A single turn carries every row of the set below to another of its rows. Some are shown first; where does it send the rows asked next?
gufa: [ 11.4 -14.4 -19.8 -11.2   1.6   4.7  15.4 -20.7  13.9 -10.1 -33.7  53.7]
bim: [ -7.2  24.3 -26.7  -4.1  20.1   6.7 -27.9 -29.0 -16.2 -29.0  -4.9   2.2]
bibib: [ 24.4  39.4   2.8 -13.4 -10.7 -47.5   6.5  15.9  12.8 -37.6  14.8  27.4]
pobe: [-11.9  15.8 -20.7  10.8  18.8  -0.3 -35.3  -1.1   9.8  -2.8 -25.0  -0.2]
lelo: [ 31.4  43.0   2.1  -8.1 -14.1 -48.6   3.2  22.5  14.6 -29.7  -0.4  31.2]
nido: [ 15.8  42.8  -2.8 -17.8 -15.8 -51.2   3.0  21.0  10.8 -36.9  11.3  31.3]
lusis: [  4.7  25.0 -32.7  14.1  12.2   6.9 -15.9 -14.2  -9.1 -11.2 -43.1  11.0]
tupim: [ -5.6  21.0 -26.9  17.3  15.0  -0.2 -26.4  -3.1   6.7  -3.9 -41.3   7.5]
zasap: [ 15.5  45.2  -5.6 -16.4 -14.9 -53.5   4.0  21.6  16.6 -37.6  12.0  31.0]
Fesis: [ 19.5  39.2   7.0 -11.5  -8.9 -48.8   3.4  18.0  16.2 -34.0  12.1  24.8]
vak: [ 21.8  46.2  -8.8 -12.8 -17.5 -50.1   9.0  14.8  10.9 -39.3   5.6  33.4]
lupir: [ 20.4  42.3  -4.6 -12.3 -14.5 -50.6  -0.4  24.7  15.0 -33.5   3.3  34.5]
Luva: [-19.0 -17.2 -45.8  12.2   6.8   2.2  -8.6 -11.2   1.9 -22.0 -33.3  37.9]
Baru: [-27.6 -20.4 -38.7  10.6   6.6   1.0 -16.8  -6.5   0.8 -22.2 -31.5  36.3]
kolif: [-31.1 -21.1 -39.3   0.1   7.0   2.7 -15.6 -18.5  -7.4 -34.0 -12.5  27.2]
ruvib: [-14.7 -13.7 -44.3   5.7   5.9   3.9  -6.8 -23.0 -11.1 -32.7 -20.9  37.3]
novab: [-24.3 -15.4 -43.1   1.8   6.6   0.3 -11.2 -25.2  -9.2 -35.6 -12.7  34.0]
suzum: [ 24.8  39.5   3.9  -5.7 -15.4 -48.6   0.1  23.5  19.4 -29.8   4.0  27.4]
gegid: [ 28.5  44.1   2.3 -13.0 -14.1 -46.1   4.8  12.6   6.5 -38.1  11.2  31.8]
Nemu: [  6.1 -11.3 -20.4 -29.6   6.4   9.5  14.4 -36.9  -2.6 -30.6   0.4  43.4]
sotu: [ 19.9  46.8  -7.2  -8.3 -16.8 -50.4   7.5  20.8  14.8 -35.1   1.0  34.1]
Sim: [-16.7 -25.9  -6.8  -9.3   3.2  -5.6  -3.2  -5.3  31.6  -0.6 -26.1  38.5]
Vekev: [  8.8  27.3 -36.6   7.3  13.5   9.2 -15.2 -25.1 -16.1 -18.8 -33.1  10.9]
bitu: [ 20.1  40.3   6.7 -11.1 -12.4 -50.9  -0.6  20.8  17.9 -30.2  11.5  26.4]
mepap: [-22.0  16.6 -16.2   0.1  15.3   5.6 -40.9  -8.4   2.8 -14.4 -14.8  -6.4]
veraz: [-17.5 -15.4 -44.4   9.0   8.2   2.7  -6.3 -19.7  -6.2 -28.0 -29.8  40.5]
Repus: [-32.5 -20.0 -35.8   8.1   7.5  -0.7 -19.7  -8.6   3.5 -22.7 -23.1  29.5]
ratov: [-20.4  19.4 -23.8  -4.0  20.7   4.4 -34.3 -17.0  -8.3 -24.3  -2.8  -6.6]
puso: [ 17.1  45.4  -5.3 -12.7 -18.3 -53.1   1.0  21.2  17.7 -34.8   8.4  33.7]
pazog: [  0.3 -18.2 -13.2  -7.2  -1.9  -2.0   7.2  -7.0  24.1  -1.6 -39.2  45.8]
bovub: [ 11.7 -12.3 -23.3 -19.8   4.7   7.8  19.2 -32.5   3.6 -24.6 -18.8  50.2]
damog: [ 23.1  43.5  -7.3 -16.6 -13.9 -51.9   9.6  17.1  11.0 -40.3  10.4  35.2]
vul: [-22.8 -27.8  -1.7 -19.1   6.7  -1.2  -9.4  -5.8  27.5  -9.5  -4.4  31.4]
setu: [  3.2  25.2 -34.4  -2.3  15.2  10.2 -14.9 -30.8 -19.0 -27.4 -17.7   7.5]
napos: [ 22.4  46.1  -5.8 -12.9 -16.1 -47.0   9.2  19.5  13.4 -36.0   2.1  34.1]
fol: [ -7.9 -22.2 -13.3 -31.3   9.4   2.9   3.0 -29.7   7.0 -27.0   9.6  36.3]
voki: [-21.5 -24.7  -3.1 -27.6  10.2   0.5  -6.8 -18.5  17.0 -19.3   6.9  29.8]
muf: [ 28.9  46.9   0.3  -7.8 -13.0 -46.5   8.9  15.1  13.2 -34.1   2.7  31.7]
feba: [-35.7 -21.0 -35.4   3.0   6.8  -1.2 -20.7 -12.2   0.8 -28.2 -14.0  30.7]
maf: [ 30.0  45.8  -1.0 -11.5 -13.1 -47.8   8.3  15.2   9.1 -38.3   7.2  30.8]

lusis moves to tupim
bibib moves to gegid
novab moves to ruvib
Now these:
vul moves to voki

A single turn carries every row of the set below to another of its rows. Some are shown first; where does it send the rows asked next?
Ridif: [  4.5  -5.1  -1.5  30.1   1.5  -1.8 -24.5  -1.2  -7.0  18.1 -10.2  26.7
  -0.1  43.9 -51.7  27.0  13.8   5.8]
leras: [-15.4 -39.7  -9.6  18.7  34.0 -39.9  10.1 -13.3  11.9  34.0   3.1 -16.7
  -3.1  19.4 -58.7  -6.3  15.6  21.2]
sotes: [-18.1 -19.9 -25.8   1.4   7.2 -36.0 -27.7 -15.4 -19.4 -29.5  14.0  36.5
 -22.5   2.4 -33.1 -11.0  28.2 -22.1]
gadu: [ 13.5 -10.2  -2.9  62.9  23.0 -50.2 -20.7  16.5 -32.3 -24.8  10.2 -26.1
 -38.1  -2.8 -18.5  14.0  13.3 -10.2]
bagi: [-20.3 -20.7   6.8   2.4  -5.1 -51.7 -30.9  26.7  15.6  -1.2  23.7  24.8
  -2.5 -17.7 -47.3  -2.5  13.2  29.6]
taf: [ -7.6  -2.1 -42.6  47.6  17.4 -29.9   5.7  30.2 -23.9 -11.3  25.1  -2.4
 -35.8  30.8 -39.5  24.5  25.7  -2.6]
moga: [ 12.8  -8.3  -0.2  22.9 -28.8 -18.1 -41.4 -25.0  17.9 -10.3  22.1 -16.1
 -15.7 -14.6 -30.8  -5.8  30.8   3.7]
Mur: [-22.2  -0.9   6.5  17.0   3.2 -69.1  22.0 -14.1  -0.3  36.7   4.4 -26.9
 -15.1  12.3 -31.5   4.6  22.3  -9.7]
Lan: [ -4.5  -7.3 -36.2  54.6 -32.2 -36.7 -30.1  20.7   6.2  15.5   9.4  -8.0
  -0.5  19.5  -5.7   2.2  11.4  -2.2]
miv: [-12.3 -37.8  -9.3  30.5  37.7 -67.5  14.0 -22.2   3.3  13.4   2.1   5.4
  -2.1  -3.0 -15.9  -1.9  15.8 -15.0]
mufot: [-18.7 -19.3  21.2  27.0  24.6  -5.4  16.7  21.1 -28.4 -16.1   5.4  -7.8
 -21.0  48.4 -25.6   2.0  -6.3  13.0]
Zufed: [  6.7 -43.4   4.2  25.2  11.6  12.2   2.2   1.3   5.4   6.3  10.9   9.5
  -9.4  23.9 -44.5 -13.4 -11.6  24.3]
bobev: [-16.2   4.8   8.8  25.3 -38.9 -40.5  28.0  17.5 -22.2  14.6  34.4  -4.0
   0.9   2.8 -24.7  -8.5  -0.5  -7.4]
poz: [  3.0  -6.5 -23.9  46.2   5.2 -13.1 -50.3  -1.3  11.2 -20.9  -1.6 -13.5
 -13.9  11.0 -34.0  -3.2  36.5  36.8]
Nopeg: [ -7.5 -33.7   8.0  18.3  15.6 -59.4 -30.3 -29.2  19.0  26.8   3.0 -16.6
 -15.5  -0.5 -38.6  -3.7  42.8  -7.1]
tego: [-11.2 -36.7 -11.5  63.4  31.0 -32.1 -17.9  12.8  -7.4 -41.4  18.7   3.0
   5.4   9.9 -42.0  26.3  21.9  -7.0]
Novad: [-30.0  13.7   4.9   9.2  11.4 -25.4 -15.2   3.7 -25.2 -27.5  -6.8 -29.2
   8.1  26.1 -23.7  10.2 -11.8 -19.7]
milam: [-12.3  19.6   0.7  -2.5   4.5 -23.2  -4.2  15.2  23.2  -6.8   6.0 -12.5
 -16.1   4.0 -49.1  11.3   2.1  47.4]
vov: [ -4.6 -36.9 -10.8   7.0   8.5   3.4 -20.1  -5.2 -16.6 -22.3  22.2 -52.9
 -14.6  16.7 -19.5   8.4   0.7  -2.1]
Gime: [-25.8  -8.1   0.5  33.5 -23.4 -67.9  -6.3  15.1 -33.6 -21.9  33.0  11.7
 -14.0  -6.9 -22.0  -8.7  35.1  -9.7]
timo: [-17.2 -14.6 -37.9  30.2  21.3 -53.5 -13.3   0.1  18.4  39.1   7.5 -18.1
  11.2  17.6 -22.5  12.4  30.9  -6.3]
tur: [ -1.0 -30.3  24.9   3.3  21.9 -14.4 -19.4 -21.0 -14.3 -45.6  23.7 -12.4
  -0.5 -10.6 -30.8  11.6  15.6  20.2]
nos: [ -8.9 -40.2 -19.7  35.5  -5.7 -33.7  29.1 -18.7 -16.6 -24.9  19.6  29.3
 -18.3   4.5 -13.1  -8.7  -5.1  -5.0]
Ruva: [  8.9   1.1   1.6  35.7  -8.8 -42.4 -14.3 -32.9 -18.4 -23.8  -0.8   9.0
   9.7 -28.2 -53.5   8.1  13.0  12.0]
nek: [ -8.1 -20.3 -16.3   0.9  47.6 -40.2   0.9 -19.0  -5.8  20.8   9.8 -46.5
 -25.1   8.5 -21.4   7.3  18.6  -9.3]
Nuba: [  0.8  19.0  -0.1  24.8 -17.6 -37.2 -33.0  38.9 -22.2  17.1  15.1 -30.1
 -12.7   7.8 -11.0  11.3  18.8  22.8]
Lag: [ -7.4 -14.5 -13.6  31.4   1.6 -29.0  16.7  11.1  -2.0  -3.6  16.8  56.3
  -9.5  22.6 -24.6   6.2  20.7  28.7]
zos: [  3.0 -10.3   7.3  -1.3  -7.7 -29.4 -12.3  22.2 -63.4  18.3  20.5 -10.9
 -16.6   0.3 -49.1   4.8   2.3   0.1]
gese: [-13.4  -3.1  46.8  -7.3   3.5 -41.9  -5.3  12.2   6.3  -7.2   5.8  16.4
 -38.4   6.6 -23.0   9.8  -3.0   8.1]
raf: [ -2.3   2.8 -44.0  37.7  11.3 -29.0 -26.9  22.0 -13.7   7.0 -21.9   7.1
  -9.3  11.2 -31.2 -22.0 -12.1  27.7]

miv moves to Mur
Zufed moves to nos
Now these:
Ridif moves to sotes
Lag moves to Gime
milam moves to tego

A single turn carries every row of the set below to another of its rows. Some are shown first; where does it send the rows asked next?
A: [-22.6   7.8  30.5 -16.9 -12.3  -5.8   4.0 -11.3   5.4 -29.6   2.2 -38.8
 -10.9   2.2 -10.1   9.3 -31.0  11.9  20.6  13.1  -5.0   7.2]
E: [-61.7  -8.1   6.6  16.5  24.0  33.8  -7.2  -0.9  -6.3 -11.9 -24.5   0.9
 -32.2  -0.4  17.2  28.0  -9.2 -30.3  14.7  14.1  22.4 -16.5]
S: [-18.2 -16.4  -6.4  23.3  -7.5  40.9 -14.0  -5.0  13.8  -9.9   2.9  28.2
  28.2  -2.5  -3.4  61.1 -22.2  24.7  13.3  29.7 -59.7  14.5]
T: [-31.1   3.4  -5.6  29.1 -12.3  34.3  -6.6  -8.8  23.6  -3.6   5.7  -4.0
  35.4   0.9  -1.0  33.6  -0.1 -63.8  -7.5  13.1   6.8  -6.7]
U: [-59.4  18.1  -6.6  34.2  20.8  36.7  -5.7  -4.9 -12.5  -0.4 -16.5   6.9
   8.4 -13.8   6.5  30.5 -14.1 -54.3 -13.6  16.3   5.5  10.4]
Y: [-17.9 -38.5  -1.4  17.3 -35.7  22.0  -8.8 -11.5  27.3 -11.5  -7.0   8.5
  33.7 -10.3  -3.3  74.0 -27.0   9.9 -10.1  20.6  -1.7  24.0]
D: [ -3.3  58.9  -1.8   2.5   4.5  30.3   6.1  -2.8  -0.1  -4.7  -6.8 -10.2
  28.7 -22.4  10.7  37.7 -40.8 -34.9   5.0   7.6   7.0 -22.7]
X: [-32.7 -25.6 -18.6  14.7  14.1  15.5 -10.0  -4.2   1.9  -7.1 -22.5  35.7
 -29.0  -9.2   1.0  66.8 -46.9   9.9   3.6  39.7   9.0  31.4]
G: [-34.7  34.5   5.0  17.4 -10.3  16.6 -13.1 -14.8  -9.6 -19.7   4.3  18.5
  10.3   2.0 -28.8  26.3 -62.7 -30.3  16.9  40.4 -49.8  -4.4]
F: [-35.2 -18.0 -17.1  32.0 -10.1  26.6 -13.0 -10.0   1.3  -4.3 -16.1  40.0
  22.9 -16.4  -5.9  76.7 -46.0  -4.0 -15.2  33.7 -15.3  34.4]
P: [ -3.4 -15.1 -12.4  -1.6  25.2  16.1  -1.7   2.8  14.4  -6.5   2.3   6.0
 -19.2  -1.6   5.5  44.2 -10.4  40.1  17.1  30.6 -20.9  38.8]
B: [-16.4  37.1  12.9  -4.8   5.3  36.8   1.5  -1.0  -3.0 -18.7 -19.8  -8.8
  -0.3 -13.7  21.9  39.5 -43.8 -11.2  25.4   6.2  15.0 -52.6]
H: [  1.3  43.5   1.5  -2.1  -8.6  32.8   3.3  -2.3  15.6 -13.7  -4.7  -8.5
  20.5 -10.3  12.0  40.4 -40.4 -27.7  22.1  10.8  12.0 -49.2]
Q: [-35.4   9.5  32.9   8.1 -39.7  16.3  -7.6 -18.4   2.4 -31.7   4.8 -19.3
  34.1   1.4 -17.9  26.7 -41.3  -2.7  12.5  13.3 -41.5 -12.3]
L: [-11.9  -2.6 -26.1  17.8  23.6  28.0 -11.3   1.1   9.1  -2.6   4.2  36.2
  -6.8  -1.1  -5.4  53.0 -27.8  17.2  17.8  44.4 -45.5  31.6]
V: [-33.8 -22.4   9.2  12.0  -9.8  31.7  -8.5  -5.0  31.5 -16.1  -0.4  -9.3
  -3.4  12.9  10.3  30.3   2.4 -39.4  19.9  14.1  25.9 -34.8]
W: [-11.5 -28.6   5.6   5.4  -6.8  31.1  -3.7  -2.6  21.1 -13.9   0.4  -5.5
  17.4  -2.2   5.4  51.2  -4.5  48.4  12.5  14.8 -35.4  23.6]
K: [-23.4  32.6   1.3  -6.3  15.9  -5.5  -2.1  -8.6  -6.8 -16.7   2.8  -3.1
 -34.6   1.6 -20.1  11.6 -52.3 -14.1  22.3  42.1 -13.6  14.4]
R: [-15.0 -46.3  -5.8  -0.4 -12.2   7.7  -5.1  -4.9  28.1 -15.5 -11.2   6.5
 -15.3  -4.8   2.8  64.2 -26.1  21.7   8.3  27.6  25.6  22.2]
C: [-20.6  54.1   7.9   0.1  16.1  33.5   7.2  -1.3 -17.7 -10.0 -23.1 -10.5
   9.4 -25.7  19.4  36.8 -44.9 -18.5   7.4   2.9  10.6 -25.1]

X moves to R
G moves to K
Now these:
S moves to L
E moves to V
C moves to B

